Named moves come first, each a turn or a mirror and shown by rows before and after it. Which of them, in which order, take the first row of each pair that follows to the second? Write the first one first, as in the answered first pair.
W (before |-> after):
[  6  -4   5 -31 -27   1   4  23 -17 -13  10  28] |-> [  0  -4  -1 -36 -21 -22  10  24 -23 -11  13   6]
[ 12 -12  -1   7 -11 -25  19 -23   9  -2  24   0] |-> [ 16 -12   3  11 -17  -9  15 -23  14  -6  23  15]
[ 14   2   4  20  14  -7   3 -12   1  20  -7 -10] |-> [ 18   3   8  24  10   5  -1 -12   7  18  -8   2]
[-14  -4  -4  30   4   5  22 -26  15  15   2 -18] |-> [-10  -4  -1  34  -1  18  17 -25  19  13   2  -4]
B (before |-> after):
[ -8  -9  -9  26   5 -24  30 -24  12  13  -3 -22] |-> [ -7  -8  -9  26   5 -22  30 -26  13  13  -2 -20]
[-12 -12 -15 -17  -1 -22   4  -3 -16  18   7 -12] |-> [  0 -24 -13  -9  -9 -10   8 -17 -11  25   4  11]
[-14  -5  -7 -10 -24  21  -9 -10  17 -29  17   0] |-> [-16  -3  -8 -11 -22  19 -10  -6  15 -31  17  -5]
[ -8   2  -7  -4  -2  12  12   1  16 -18  -9  -1] |-> [ -7   3  -6  -3  -2  13  13   2  16 -20 -10  -1]
T (before |-> after):
[ -3  11  -5  17  -3  12 -22   2  20   2  -6  -3] |-> [  0   2  -9   7 -13  14 -20   1  20   0  -1  14]
[-3 10 -8  6 -5  7 17 -7 -6 -5 -2  0] |-> [ 2 15 -3 10  2  9 11 -2 -7  0 -5 -5]
[  8 -14 -13  -7  -8   2 -10  10  -1   2  -6  22] |-> [ -8 -14 -24  -1  -7 -12  11  -1   5  -5  -2   5]
[-14  -6  10 -14   5 -13   7  -5 -16  -1  -7  12] |-> [-16   0  11  -9  11 -16   8  -5 -16   1  -9   2]
X (before |-> after):
[-14  13   0   2  12  -9   4   2   5  -4   5 -10] |-> [ -5   7   1   6  13 -15   8  -6   2  10   1  -9]
[ 15   8  20  19  13   3 -20  -7  -5  21  -5  -4] |-> [ 11  12  21  11  10  14 -28   3  -5   9  -3   1]
[  0 -15  -4  32  11   1  25 -38  -1  18   5  -5] |-> [ 23 -20   6  23   6  15   3 -29  -8  29   1  22]
Now pairs of rows:
Between the rows of a pair lie 2 to 3 moves.
[  5 -24 -15   2  -8 -19  30 -25   3  10   6   5] |-> [  7   6   6   9  24 -19  -1   4 -12  15  -5 -38] -> B T
[-16   5 -15  -7 -15  10   2   4   9 -15   4  -2] |-> [ -5  16  -2   4   1  16 -14  13   6  -8  -3 -10] -> T T
[ 12  -5  -2  -2   8 -21   4  -5  -6  14  -4 -14] |-> [  8 -12  -8   1 -10   0  12 -15  10   2   1  14] -> W T
[-36 -10   1   9 -13  31  12  -9  31 -27   5   2] |-> [-29 -25  -2  14 -16  17  28 -26  31 -10   4   4] -> W B
[ -9   9   4  31  12   0  17 -21   4  10  -8 -15] |-> [ 11  10  14  13  17  -8  -8  -3 -15  29 -12 -14] -> X B X
[ -6   3   5 -18  13 -24   3  16 -14   4   0 -33] |-> [ 18 -10  10  -9 -14  23  -6   5   2   2  -2  34] -> B X
[ -4   0  -5   2  -6  16  20 -17   7 -14   2   9] |-> [  9   5   9  12   4  27   4 -10   3  -5  -5   9] -> B T B
[-17   5   3 -19 -17 -14  -3  26   3  -5  10   4] |-> [ -3  -4   5  -4  -9 -34  12   8   0  21   1  -8] -> T X X
[ 29  -3   8  14  19  -5  -4 -13 -10  36  -6   8] |-> [ 13 -14  -8  -8 -13  11   4 -13   2   5  10  45] -> B W T
[ -2  -5   8  -8  15 -36   3   4  -7  13   5 -26] |-> [ 15 -26   6  -9  -2 -27   7  -9  -4  22   4  10] -> X B T
[ -1   3   5  15  12  13  -4   1   2 -11  18  -9] |-> [12 -6  6 16 14  1  2 -8 -4  8 13 -8] -> W X X
[  7   3   0  10   6 -11  -1  -3 -12   8   0 -12] |-> [  1  -3  -9  12  -8  -4  14 -13   1  -4   6   2] -> W T T
[  2 -17   1 -22 -15 -20  18  -2 -14  18   7  20] |-> [  2   6  17   4  17 -20   8   6 -19  27  -7 -22] -> T T
[ 23 -11   6   4 -11  18  -3   1   2   4   4  28] |-> [  9 -17  -7  -3 -20  10  15  -6   6  -7  12  27] -> T X X
[-21  -1 -15 -17   0 -27  22   0  -5  -6  12 -26] |-> [-25   1 -13   7 -12  14  27 -12  18 -23  11   1] -> W T
[  8 -10  -7  10 -17  -1  15 -14   7   3  -4  15] |-> [ 14   1   3  24  -4  11   2 -10   7   7 -13   7] -> W T W
[-11 -33 -35  10 -42  11  34 -31  18  -4   6  23] |-> [-30 -22 -40  -6 -25 -27  39 -22   4  -6  11 -28] -> W B
